Named moves, each a turn or a mirror, and the order they were made in; the first pair answered:
J310 (before -> after):
-0.200 -0.147 -0.520 -0.563 -0.039 0.012 0.194 1.677 0.187 -0.777 -0.285 0.306 0.737 0.354 0.283 -0.324 -0.715 0.355 -0.143 -0.165 0.918 1.110 0.842 -0.255 0.595 0.304 -0.227 -0.380 -1.209 0.268 0.606 0.505 -0.978 -0.089 -0.919 0.024 0.052 0.338 -0.071  ->  0.614 -0.442 -0.041 -0.482 -0.081 -0.298 -0.585 1.538 0.270 0.225 -0.415 -0.878 0.512 0.509 -0.360 -0.128 -0.526 0.265 -0.620 -0.598 0.223 1.117 0.621 -0.833 1.201 0.498 -0.055 0.392 -0.678 -0.200 -0.193 -0.613 0.338 -0.371 -0.998 -0.372 -0.058 0.597 -0.425
-0.081 1.877 2.158 3.330 0.645 0.516 1.021 -1.216 0.724 -0.110 0.804 1.100 -0.395 -0.561 -2.505 -1.029 1.657 -0.984 2.417 -0.614 0.015 -1.190 -1.944 2.615 -1.752 -2.321 1.149 2.245 1.908 1.918 -0.938 0.176 1.163 -0.381 1.296 -0.283 0.258 -1.188 -1.729  ->  -0.348 1.876 1.814 3.687 0.664 0.747 1.054 -1.298 0.600 -0.308 0.909 1.357 -0.338 -0.602 -2.515 -0.914 1.770 -0.858 2.389 -0.422 0.288 -1.144 -1.661 2.638 -2.023 -2.100 1.254 1.879 1.656 1.843 -0.853 0.299 1.012 -0.216 1.216 -0.290 0.194 -1.206 -1.631
-1.045 -1.179 3.087 0.821 0.006 -1.259 0.782 -0.703 -1.161 1.680 0.313 0.927 0.368 0.582 0.171 -0.016 -1.077 -0.320 1.895 -1.684 0.587 -1.903 -0.329 -0.573 -2.169 2.577 2.111 1.762 1.239 2.550 -0.687 -0.777 0.065 -1.043 -2.220 0.111 -2.555 -0.542 -1.162  ->  -1.540 -0.917 2.733 0.779 0.093 -0.893 1.186 -0.465 -1.357 0.439 0.459 1.845 0.603 0.358 0.389 -0.078 -0.796 -0.744 1.935 -1.161 0.996 -1.770 0.020 0.178 -2.665 2.268 2.333 0.972 0.598 3.241 -0.052 0.586 -0.669 -0.752 -1.953 0.415 -2.381 -0.640 -0.516
J474 (before -> after):
-0.479 0.734 0.543 0.543 -0.595 -0.645 -0.803 -0.284 -1.059 0.027 1.450 -0.192 -0.240 1.380 -0.075 -0.789 0.257 -1.944 1.355 -1.491 0.340 -0.349 -1.310 -0.240 -1.062 0.163 1.064 -0.130 0.834 0.851 0.628 -0.079 -0.537 -0.411 1.395 -0.469 0.595 -2.117 -0.974  ->  -0.333 0.854 0.503 0.371 0.292 -0.927 -0.619 0.315 -0.842 -0.367 1.260 -0.663 -0.349 1.564 -0.614 -1.430 -0.527 -1.575 1.057 -2.075 -0.275 0.643 -0.064 -1.010 -0.011 0.087 0.759 -0.110 1.223 0.823 0.219 -1.477 -1.162 -0.248 1.658 -0.616 -0.100 -1.777 -1.091
-1.011 -0.108 1.557 -1.177 0.326 0.081 0.751 -0.041 -0.829 1.182 -1.867 -0.750 1.013 -1.327 -0.682 2.150 0.459 -0.967 -0.674 0.452 1.176 1.222 -0.883 -1.742 0.641 1.720 -1.009 1.395 -1.745 -1.187 -1.344 -0.841 2.386 -0.765 -1.164 -0.895 0.890 -0.980 0.649  ->  -0.787 0.055 2.276 -0.153 0.101 0.439 1.298 -0.597 -0.702 1.031 -0.910 -0.772 1.012 -1.810 -1.416 2.136 0.535 -1.005 -0.346 0.580 1.547 1.346 -1.419 -0.990 -0.071 1.449 -0.767 1.258 -1.580 -1.046 -2.039 -0.230 2.394 -0.765 -0.998 -0.268 1.027 -0.975 0.123
1.796 -1.527 1.881 0.304 -0.096 -0.894 1.776 -0.116 -0.561 0.401 0.281 0.754 -2.105 1.071 0.001 0.786 -0.108 0.302 -0.487 0.954 -0.845 0.924 -0.705 -0.549 -0.656 1.336 0.186 3.561 -3.755 1.382 -1.689 1.394 0.007 0.666 2.371 1.440 0.571 0.646 -0.332  ->  1.909 -1.575 1.635 0.115 0.258 -1.053 2.042 0.227 -0.116 0.352 -0.026 0.500 -2.379 1.386 -0.168 0.556 -0.580 0.604 -0.887 0.160 -1.522 1.071 0.032 -1.217 0.195 1.624 0.181 3.552 -3.515 1.251 -1.878 0.560 -0.114 0.849 2.547 1.255 0.226 0.573 -0.187
1.220 -2.135 -0.435 -0.420 0.767 0.334 0.188 -1.688 1.547 -1.671 1.143 0.416 -0.088 0.561 0.614 -0.477 -0.132 -1.627 -2.525 0.029 -0.298 -0.157 0.082 -0.541 0.706 -0.253 -1.976 4.124 -1.076 1.126 0.793 1.415 -0.342 -0.080 1.556 0.594 0.083 -0.309 1.922  ->  1.527 -1.818 -0.116 0.226 0.474 0.806 0.589 -2.040 1.355 -1.815 1.580 0.510 -0.003 0.201 0.273 -0.230 0.466 -2.062 -1.847 0.083 -0.058 -0.438 -0.624 0.089 -0.133 -0.534 -1.766 3.960 -0.819 0.989 0.270 1.934 -0.453 -0.107 1.864 1.096 0.391 -0.582 1.687
J832 (before -> after):
2.030 -0.433 0.439 3.353 -0.353 0.615 1.994 2.289 3.283 -2.405 1.834 -0.147 -2.381 0.834 0.838 -1.394 -1.739 -0.917 1.450 -0.858 0.258 1.447 4.825 -2.195 -1.265 1.041 -1.065 -1.341 -2.396 0.165 0.511 0.690 -1.915 1.276 2.216 -0.330 -2.948 0.951 -1.413  ->  1.156 -0.723 -0.656 1.867 -1.695 0.635 0.647 2.509 1.691 -2.643 1.192 0.753 -1.815 1.386 2.619 -0.591 -0.876 -1.834 1.986 0.746 1.673 -0.157 3.678 -1.281 -2.673 1.171 -1.114 -1.718 -3.913 1.722 2.735 2.617 -1.786 1.524 1.246 -1.272 -1.774 0.397 -0.385
2.055 -0.552 -1.642 -0.661 -0.790 -2.308 -1.077 1.584 -1.380 2.248 -0.665 -4.713 -0.801 2.237 1.709 1.128 -0.646 -1.520 1.035 -0.646 0.946 -0.258 -1.658 -0.438 0.102 -0.595 -2.054 1.597 0.677 -0.763 -2.006 -1.158 3.180 -0.177 0.419 1.051 1.298 -0.419 -0.876  ->  1.874 1.807 0.370 1.643 -0.845 -1.010 2.434 0.102 -0.706 0.598 1.368 -2.709 -0.136 -0.022 -0.307 0.383 -0.080 -1.011 0.825 -0.774 0.280 0.219 -1.137 0.920 -1.565 -2.017 -2.341 0.700 1.325 -1.879 -3.900 1.631 2.009 -0.322 1.760 3.805 1.078 -0.701 -1.994
1.443 0.032 1.708 3.298 1.308 0.896 2.094 1.213 1.117 -1.228 0.642 -2.982 -0.807 0.320 -1.295 -0.480 -0.013 -0.642 1.988 0.467 -0.711 1.745 1.517 -0.541 -1.079 -0.795 0.941 0.187 1.935 -3.723 -2.470 -0.928 0.633 -1.157 -1.417 -0.941 -2.277 -0.229 -0.967  ->  0.016 -0.199 0.432 1.799 -0.472 1.547 0.945 1.166 -1.330 -1.868 -0.169 -0.437 0.410 0.159 1.555 0.845 1.160 -1.673 2.887 3.242 1.614 -0.225 -0.387 1.406 -3.804 -0.827 1.113 -1.137 -0.170 -1.863 0.924 3.396 0.096 -0.558 -2.358 -1.308 -0.690 -1.391 0.555

Each pair is two moves apart.
-1.006 0.631 -0.681 -1.404 0.951 0.032 1.784 0.073 0.894 -0.966 0.873 1.571 -0.746 -0.375 0.245 -2.776 -1.061 0.613 -1.225 1.465 1.140 -0.801 0.238 1.498 -1.151 1.229 -0.421 -0.307 -0.023 -1.187 0.578 1.332 -1.427 1.535 1.359 0.532 -2.375 0.816 1.782  ->  -0.497 0.447 0.031 -0.964 1.521 -0.406 1.720 0.134 1.492 -0.499 0.892 0.613 -1.025 -0.147 -0.833 -3.128 -1.445 0.965 -1.579 0.551 0.227 -0.163 0.929 0.760 -0.098 1.077 -0.542 0.174 0.798 -1.745 -0.178 -0.203 -0.940 1.336 1.853 0.236 -3.018 1.235 1.244 -> J832, J832
1.267 0.106 0.963 -0.986 -1.331 -0.370 -0.466 -1.464 0.164 1.988 0.564 0.474 -0.163 0.222 -0.411 -0.731 1.169 -0.847 -1.116 -0.320 -0.545 -1.063 -1.184 -0.645 0.091 -0.069 1.409 2.324 1.409 -2.662 -0.528 0.847 2.136 -1.487 1.291 -0.431 0.981 0.306 -0.863  ->  -0.061 1.130 0.377 0.307 0.389 0.497 1.804 -0.635 1.361 -1.188 1.774 1.634 -0.028 -0.414 -1.353 -1.963 0.141 -0.773 -1.006 -0.552 -0.304 0.425 1.493 -0.076 0.407 -0.616 0.566 0.325 1.036 -2.395 -0.921 1.489 -0.891 -0.316 2.365 1.386 -0.302 0.494 -0.729 -> J310, J474
-0.605 -0.042 -1.449 3.281 1.336 0.975 1.293 2.001 1.863 -3.465 2.457 -2.008 -1.325 1.510 1.163 -1.375 -0.233 -2.435 3.487 0.386 3.389 0.984 1.104 0.218 -1.192 1.581 -0.693 -0.960 -2.761 2.098 0.510 -1.429 -3.290 1.719 1.705 -0.920 -0.715 1.470 0.071  ->  -0.376 0.454 -1.303 3.350 2.486 0.566 1.935 2.028 2.906 -3.383 2.421 -1.932 -1.692 1.494 -0.131 -2.165 -0.841 -1.307 1.976 -1.115 1.921 1.768 2.473 -0.781 0.403 1.727 -0.212 -0.239 -1.840 0.909 -0.434 -2.631 -3.379 1.872 1.991 -0.276 -1.558 1.845 0.007 -> J474, J832
0.667 0.254 -0.355 1.087 -0.551 0.062 -1.628 0.912 -2.041 2.606 -3.283 -1.282 -0.510 -2.348 -1.513 1.428 -0.512 1.540 1.024 -1.374 -0.491 0.588 0.551 1.882 -0.130 -2.105 -2.014 -2.059 1.939 -0.595 -1.768 -2.447 1.235 -0.239 -0.340 0.425 0.403 -1.566 -2.475  ->  0.418 -0.394 -1.160 0.157 -0.840 0.019 -2.749 1.394 -2.689 2.793 -4.037 -0.978 -0.207 -1.861 -0.602 1.972 -0.360 1.010 1.244 -0.687 0.187 0.190 -0.127 2.043 -0.435 -1.925 -2.067 -2.157 1.412 0.170 -0.524 -2.022 1.496 -0.359 -0.868 -0.360 0.851 -1.804 -1.662 -> J832, J832
1.036 -1.824 -0.167 -1.034 -0.223 -1.130 -0.939 -2.261 0.863 2.340 1.066 0.362 -0.513 0.349 1.016 -0.909 -0.223 0.553 -0.180 0.029 0.249 -0.114 -2.340 -0.091 -0.331 1.103 0.443 3.498 0.879 -0.975 -0.266 -2.012 0.720 -0.202 0.561 -0.590 0.579 0.437 -0.723  ->  0.372 -1.806 -1.226 -1.271 0.910 -1.508 -0.654 -1.049 1.685 1.354 0.772 0.285 -0.753 0.783 1.436 -1.775 -0.946 0.289 -0.515 -0.073 0.632 0.618 -0.624 -0.783 0.527 1.438 0.137 2.849 0.101 -0.438 0.373 -2.724 -0.950 0.546 0.822 -0.604 0.037 0.985 -0.025 -> J310, J832
-1.373 -0.567 -2.105 -1.038 -0.635 -0.837 -1.296 -1.602 -1.680 1.370 -3.450 -0.347 1.621 -0.374 -1.204 3.628 -2.169 0.873 -0.268 1.194 -0.551 0.369 -0.009 0.571 0.129 0.176 2.461 -0.342 1.046 0.241 -0.279 -1.107 -0.772 -0.248 -0.348 0.220 0.271 -1.887 -0.755  ->  -1.040 -0.117 -1.748 -0.316 0.108 -0.525 -0.330 -1.661 -0.641 0.957 -2.953 -0.739 1.191 -0.541 -2.156 2.956 -2.799 1.369 -0.563 0.595 -1.062 1.213 0.907 0.092 0.784 0.354 2.469 -0.523 1.699 -0.303 -1.132 -2.103 -1.389 -0.117 0.404 0.638 -0.371 -1.761 -1.202 -> J310, J832
0.096 1.315 -1.141 0.987 0.366 0.492 1.477 -0.728 0.124 -0.366 0.324 1.832 0.465 1.286 0.047 -0.103 1.684 -1.837 -2.588 -0.229 1.208 -1.158 -2.577 -1.868 0.675 0.138 3.119 3.045 0.379 -1.040 0.434 1.326 0.299 1.484 1.611 -0.587 0.234 0.900 0.829  ->  0.002 1.312 -0.867 1.219 0.722 0.404 1.954 -0.586 0.595 -0.180 0.656 1.708 0.303 0.927 -0.421 -0.170 1.528 -1.834 -2.744 -0.599 1.031 -0.934 -2.407 -2.130 0.978 0.148 2.939 3.277 0.841 -1.348 0.118 0.941 0.483 1.137 1.978 -0.607 0.257 1.091 0.580 -> J832, J832
